One turn moves each row of this set onto another row. After a few examples, where does it send each row asked below?
giri: [-0.16  0.29 -2.08 -0.27 -1.90 -1.30  0.46  3.02 -1.01 -2.51  0.21 -0.01
  1.59  1.50 -0.63 -0.18]
leb: [ 0.39  1.59  1.24 -0.95  0.37  0.07  2.78 -1.97  0.02  1.13 -2.57 -2.29
 -0.13 -1.26 -1.69  1.09]
redod: [-0.58  1.86  0.33 -0.72  0.50 -3.11  4.73 -1.36  0.68 -0.36 -1.20  0.33
 -0.31 -0.71 -2.42  3.21]
vid: [ 2.16  3.09  0.93 -1.47 -0.55 -1.26  2.98  0.29  0.68 -0.05 -2.82 -0.86
 -0.75  0.17 -2.82  1.80]
fato: [-1.04  1.30 -2.34 -0.26  2.18 -1.62  0.59 -0.58 -1.53 -2.37  2.43  0.04
  1.58  0.96  0.65  2.01]
Rukom: [-1.56  1.47 -2.25  0.17 -0.37  0.43  0.62 -0.65  0.90  0.58  1.27  1.58
  2.64  0.99 -2.75 -2.26]
Fote: [ 1.88  3.65  0.79 -2.28  0.71 -1.19  3.01 -1.10  0.32 -0.13 -2.33 -0.18
 -1.08 -0.10 -2.14  2.20]
tati: [ 0.68  1.28  1.33 -0.90 -0.11 -0.25  2.71 -1.14 -0.25  0.65 -2.82 -2.66
 -0.23 -1.13 -1.53  1.33]
pima: [-0.68  0.28 -1.85  1.80 -0.66 -1.60  0.40  2.37 -0.28 -1.62  1.44 -1.40
  2.52  1.50 -1.27  0.48]
robol: [-1.04  1.69 -2.66 -2.34  1.60 -0.76  0.74 -1.38 -1.72 -2.20  1.66  2.15
  0.94  0.81  0.60  0.73]
bula: [ 0.03 -0.58 -2.71 -1.18 -0.34 -0.18  1.71 -0.47  1.20  1.41  2.58  0.24
  0.47  2.08 -3.19 -2.12]
vul: [ 0.27 -0.18 -3.06 -3.22  1.55 -1.01  1.74 -1.51 -0.65 -0.70  2.99  0.89
 -0.91  1.81 -0.55  0.16]
komek: [ 1.87  1.39  2.25 -0.19  0.35 -1.42  2.69 -1.79  0.23  0.00 -1.78 -0.06
 -0.67  0.84 -2.51  3.29]
rir: [-0.81  1.77  0.47  0.01 -0.01 -2.79  4.73 -1.28  1.45  0.47 -1.34  0.22
  0.21 -0.65 -3.47  2.34]
muro: [ 1.26  0.38  0.97  0.22 -0.20 -2.15  2.36 -1.32  0.37  0.47 -2.57  0.27
 -0.19 -1.75  0.42  1.96]
pofi: [ 0.16 -0.71 -3.51 -0.07 -1.33 -0.63  2.07  1.73 -2.42 -1.75  0.52  0.35
  0.90  1.82 -2.39 -1.46]
kozub: [ 1.83  1.27  2.26  0.28 -0.05 -1.27  2.69 -1.47  0.59  0.31 -1.95 -0.27
 -0.40  0.94 -3.00  2.83]
Zite: [ 1.15  0.33  1.07  0.90 -0.74 -1.85  2.34 -1.14  0.97  1.29 -2.58  0.23
  0.28 -1.68 -0.46  1.12]
muk: [ 1.59  1.55  2.21 -0.01  0.49 -1.14  2.71 -2.20  0.59  0.46 -1.70  0.19
 -0.40  0.79 -2.92  2.82]
gili: [-0.64  2.04 -2.19 -1.53  1.07 -0.87  0.70 -1.24 -1.38 -2.78  1.90  1.75
 -1.30  1.88  0.85 -0.50]
pav: [-2.06  1.49 -3.54 -1.32  1.07 -0.62  2.30 -3.36 -0.09  0.42  1.83 -0.99
  0.91  2.40 -2.22 -0.70]
Lago: [-1.35  1.96 -1.92  0.42 -0.34  0.27  0.57 -1.16  0.89  0.01  1.74  1.63
  0.30  1.88 -2.14 -3.19]
suro: [-0.34  1.43  0.54 -0.08 -0.55 -3.21  4.67 -0.09  0.88 -0.43 -1.64 -0.32
 -0.06 -0.54 -2.87  2.97]
sobab: [ 0.53  1.53  1.19 -1.35  0.53 -0.20  2.82 -1.81 -0.43  0.48 -2.62 -2.38
 -0.44 -1.23 -0.98  1.71]
putip: [ 1.64  3.63  0.82 -1.45  0.23 -0.68  2.98 -1.14  1.29  0.97 -2.36 -0.24
 -0.45 -0.05 -3.44  1.11]
gireg: [-0.12  1.52 -3.51  0.57  0.52 -0.70 -0.59 -1.58  1.28  0.00  1.58  0.42
  0.60  1.95 -1.98 -2.55]
neli: [-0.86  0.60 -3.47 -2.13  0.19 -2.14  2.18 -0.81 -1.96 -2.43  1.10 -2.20
 -0.18  2.81 -0.10  1.34]
Nin: [-0.68  0.32 -3.74 -0.35  0.30  0.38  2.13 -1.03 -1.57 -0.06  1.36  1.67
  1.33  1.29 -3.19 -2.37]
Bop: [-1.11  0.14 -3.09  0.16 -1.93 -1.36  2.07  0.52  0.04 -0.37  0.59 -2.85
  1.19  3.09 -2.82 -1.02]
Nelon: [-0.12  0.17 -3.88 -1.67  0.97 -0.62  2.27 -0.65 -3.30 -2.18  1.36  1.59
  0.18  1.41 -1.04 -0.47]
fabe: [ 0.86  0.72  0.94  0.35  0.23 -1.65  2.45 -2.36  0.83  1.31 -2.24  0.72
  0.16 -1.88 -0.06  1.44]
Dak: [-0.06  0.87 -1.68  0.40 -2.13 -1.07  0.52  2.39 -0.47 -2.52  0.72 -0.03
 -0.49  2.44 -0.65 -1.59]
fubo: [ 0.97  0.44 -3.18  0.63 -1.07 -1.81 -0.74  1.47  0.16 -2.01  0.65 -0.88
 -0.01  2.37 -0.80 -1.29]
rarev: [ 1.18 -1.45 -2.59 -1.76 -1.27 -1.65  1.62  2.18 -0.52 -1.25  1.88 -0.90
 -0.55  2.47 -1.22 -0.19]
sati: [-1.87  1.52 -2.14  1.33  1.46 -0.35  0.60 -1.23  0.57  0.37  2.52  0.30
  2.99  0.94 -2.01 -0.50]
lev: [ 0.53  1.51 -3.76 -1.03  1.57 -1.67 -0.56 -1.46 -0.60 -2.26  1.64  0.53
 -0.71  1.90  0.58 -0.31]

pav turns into neli
vid turns into putip
gireg turns into lev
Now find these:
muk turns into komek
suro turns into rir
rarev turns into bula
tati turns into leb
fabe turns into muro
pofi turns into Nin
gili turns into Dak
sati turns into fato
giri turns into Rukom

One turn moves each row of this set onto another row. After a few examples, where does it send each row asked below?
fuso: [-0.05  1.16 -0.30  0.59 -1.06 -0.44 -0.26 -2.00  4.16 -1.93  1.62 -1.71
  1.69  1.68 -2.99  1.11]
diput: [-0.61 -1.74  2.84 -0.70  0.40 -0.81 -3.56 -2.39  4.35  0.85  1.22  1.64
 -1.81 -0.54  2.16  1.28]
ritiv: [ 0.51  0.10  1.64 -0.96 -1.12 -2.70 -1.10 -4.12  4.02 -2.74  2.60  0.16
  1.35  1.13 -0.79  1.51]
mivu: [ 0.45 -1.76  2.60  2.33  0.22 -1.31  2.06 -0.97  2.64 -0.24 -1.07  0.02
 -1.11  0.45  1.57  3.71]
bol: [ 0.81 -0.13  2.72  3.58  0.38 -2.64  1.97 -1.68  3.61 -1.85 -1.69 -0.32
 -1.48 -0.35  0.64  3.23]
Vizap: [ 0.06  0.88  4.45  3.89 -0.17 -2.01  0.54 -2.22  4.56 -2.38 -1.90 -1.15
 -1.12  0.95  1.16  1.89]
tuvab: [ 0.13  1.41  1.16  4.78  1.54 -0.19  1.09 -2.67  4.08 -1.30 -0.81  0.43
 -2.00  0.25 -1.30  1.28]
nalil: [ 0.04 -1.82  2.50 -0.69 -0.44  0.54 -3.04 -2.93  5.10  1.50  1.64  1.79
 -1.77  0.07  0.62  2.44]
Repu: [ 0.71  0.17 -0.80  1.42  1.78  0.93 -3.04 -1.67  6.14  1.37  1.79  0.66
 -1.84 -1.41 -0.50  1.51]
Bubu: [-0.16 -1.73  2.58 -1.06 -0.30 -0.24 -3.17 -2.54  4.98  0.67  1.96  1.90
 -1.28 -0.19  2.20  1.53]
sen: [-1.37  0.52  4.02  0.89 -0.17 -3.92 -2.79 -0.16  5.27 -1.50  0.55  1.22
 -0.37 -0.28  1.62  0.39]
firaf: [-0.18  2.65 -0.05  2.34  1.33 -1.89 -3.42  0.20  5.98 -2.70  0.17 -0.84
 -0.99 -0.62 -0.33  0.31]
pelo: [ 0.34 -1.85  4.54  1.82 -0.49 -0.01  0.72 -1.87  3.94  0.17 -0.92 -1.09
 -0.94  0.96  2.23  3.39]
negi: [ 0.42 -0.80  1.24  3.05  1.09  2.68  0.79 -2.08  3.54  1.23 -0.35 -0.27
 -1.36  1.33  0.83  2.48]
dima: [ 0.26  1.19  4.55  3.15  0.43 -2.53  0.87 -2.03  4.30 -1.62 -1.10 -0.73
 -1.40 -1.21  1.71  2.65]
Kele: [ 0.07  0.44  4.34  3.58  0.61 -2.99  0.92 -1.83  4.40 -2.24 -1.48 -0.75
 -1.63 -0.10 -0.31  2.57]
nedem: [ 1.03  0.32 -0.97  1.01  1.52  1.36 -3.42 -2.32  6.10  0.33  1.65  0.31
 -2.08 -1.11 -0.22  1.53]
ril: [ 0.03  2.71  1.45  4.75  1.58 -0.56  1.17 -2.61  3.89 -1.34 -0.54  0.41
 -1.63 -0.67  0.38  0.92]
deku: [ 1.39  0.46  0.04 -0.30 -1.69 -0.65 -0.49 -2.15  5.06 -3.24  1.53 -0.56
  1.60  1.66 -1.86  0.20]
rak: [-1.41 -0.40  3.74  1.74 -0.30 -3.48 -3.55 -0.04  4.69 -1.43  0.09  0.65
 -0.45  1.25  2.62  1.12]
Bonu: [-0.64  1.08  1.67  0.31 -1.76 -1.96 -0.09 -2.68  4.10 -2.67  1.31 -0.92
  1.93  1.95 -2.03  0.81]
natil: [ 0.47 -0.16 -0.55  0.91  2.35  0.89 -3.96 -2.29  5.24  0.82  1.10  0.49
 -2.39 -1.29 -0.15  1.40]
sogo: [-0.43  2.54  0.23  3.01  1.55 -2.31 -3.11  0.14  6.25 -1.68  0.29 -0.07
 -1.27 -0.98 -0.74  0.15]
Rul: [-0.06  1.87  0.60  3.68  1.45 -2.50 -3.91 -0.29  6.00 -2.13 -0.33 -0.92
 -1.17  0.06  0.03  1.06]
Mot: [ 1.05  0.58  0.71  4.36  1.33 -0.91  2.11 -2.65  3.50 -1.40 -1.23  0.59
 -1.96 -0.03 -0.17  2.18]
dedu: [-1.71  0.46  3.63  0.58  0.45 -3.61 -3.61 -0.46  4.45 -1.78 -0.20  0.84
 -0.98 -0.11  1.90  0.07]
Moso: [-0.28 -1.41  1.34  3.02  1.41  1.94  1.31 -1.53  2.82  1.11  0.29  0.85
 -1.61  0.69 -0.21  2.36]
Finab: [-0.07  0.38  0.81  3.06  1.47  1.91  1.29 -1.56  2.88  1.34  0.50  0.61
 -1.17 -0.40  1.41  2.20]
digu: [ 0.69  1.01 -1.08  1.85  1.33  1.15 -3.36 -1.46  5.98  0.39  0.97 -0.01
 -2.07 -0.82 -1.64  1.86]
vavid: [-0.57  1.40  0.06 -0.07 -0.65 -2.34 -0.88 -2.18  3.50 -2.91  2.43 -0.04
  2.07  1.61 -1.40  0.50]
nava: [-0.21 -1.80  2.98 -0.66 -0.13 -0.71 -2.83 -2.21  5.06  1.54  1.89  1.97
 -1.27 -0.57  1.82  1.66]
tufom: [ 0.41  1.87  0.98  4.86  1.19  0.63  0.79 -2.48  4.35 -1.52 -1.37 -0.54
 -1.60  1.12 -0.28  0.96]
Pas: [ 1.39 -0.05  1.27 -0.78 -1.99 -1.30 -0.66 -2.24  5.36 -3.24  1.33 -0.72
  1.55  1.56 -1.55  0.66]
giziv: [-0.33 -2.15  2.46  0.77  0.02 -0.14 -3.47 -2.70  4.59  1.32  1.52  2.05
 -1.39  0.90  2.54  1.72]
Vizen: [-0.60  2.24  0.13  2.39  2.23 -1.97 -3.90 -0.25  5.27 -1.84 -0.19 -0.45
 -1.72 -1.05 -0.26 -0.03]
num: [ 0.63 -1.20  0.76  3.20  0.86  0.39  2.21 -2.03  2.44  0.33 -0.67  1.16
 -1.55  0.44  0.77  2.67]
vata: [-1.10  2.74  1.09  2.59  0.43 -2.45 -3.18  0.59  5.61 -2.50 -0.32 -0.22
 -1.00  0.24 -1.12  0.37]
bom: [ 0.15 -0.41  2.49 -1.03 -2.12 -1.47 -0.34 -3.89  4.26 -1.49  1.95 -0.90
  1.35  1.51 -1.71  2.13]
Tuni: [ 1.46 -0.38 -0.26 -0.90 -1.64  0.25 -0.47 -1.92  4.92 -2.39  1.79 -0.75
  1.45  1.69 -1.74  0.93]
Pibo: [ 0.42  0.47 -1.11 -0.35 -0.01 -0.79 -1.24 -1.44  3.86 -1.95  2.64 -1.66
  1.64  1.00 -1.86  2.20]
Bur: [ 0.98  0.01 -0.77  2.69  1.65  0.74 -3.78 -2.86  6.10  0.60  1.08  0.59
 -2.31 -0.35  0.09  1.79]
vova: [-1.28  0.57  3.71  0.44 -0.63 -3.39 -3.26 -0.19  5.00 -2.22  0.39  0.92
 -0.34  0.44  2.11  0.25]
vube: [ 0.68 -0.28  0.31 -0.68 -1.21  0.23 -0.48 -3.07  4.54 -0.75  2.23 -1.77
  1.28  1.23 -2.47  2.64]
tetup: [ 0.02 -0.99  3.80  1.53  0.40 -0.18  0.83 -1.10  3.19  1.00 -0.14 -0.60
 -0.77 -0.81  2.52  3.72]
simat: [-1.58  0.01  4.69  0.26 -1.20 -3.23 -2.96 -1.01  4.76 -1.25  0.34  1.59
 -0.67  0.73  1.38  0.88]
pobaz: [ 1.52 -0.90  0.94 -1.39 -2.07 -0.63 -0.54 -1.95  5.03 -2.31  1.68 -0.74
  1.58  1.50 -1.32  1.30]
Dis: [ 1.14 -0.69  0.62 -1.52 -0.65 -1.27 -1.28 -3.31  4.42 -1.50  2.95 -1.26
  1.06  0.50 -1.45  3.09]
fusip: [-0.37 -2.23  4.39  1.71  0.02 -0.79  1.14 -0.93  3.23  0.42 -0.62 -0.41
 -1.13  0.38  1.01  3.71]

Kele turns into tuvab
Pibo turns into Dis
Now find these:
digu turns into nalil
ril turns into Finab
nava turns into sen
num turns into mivu
negi turns into pelo
pobaz turns into Pas
Bubu turns into vova
diput turns into dedu
Rul turns into Bur
fuso turns into vube

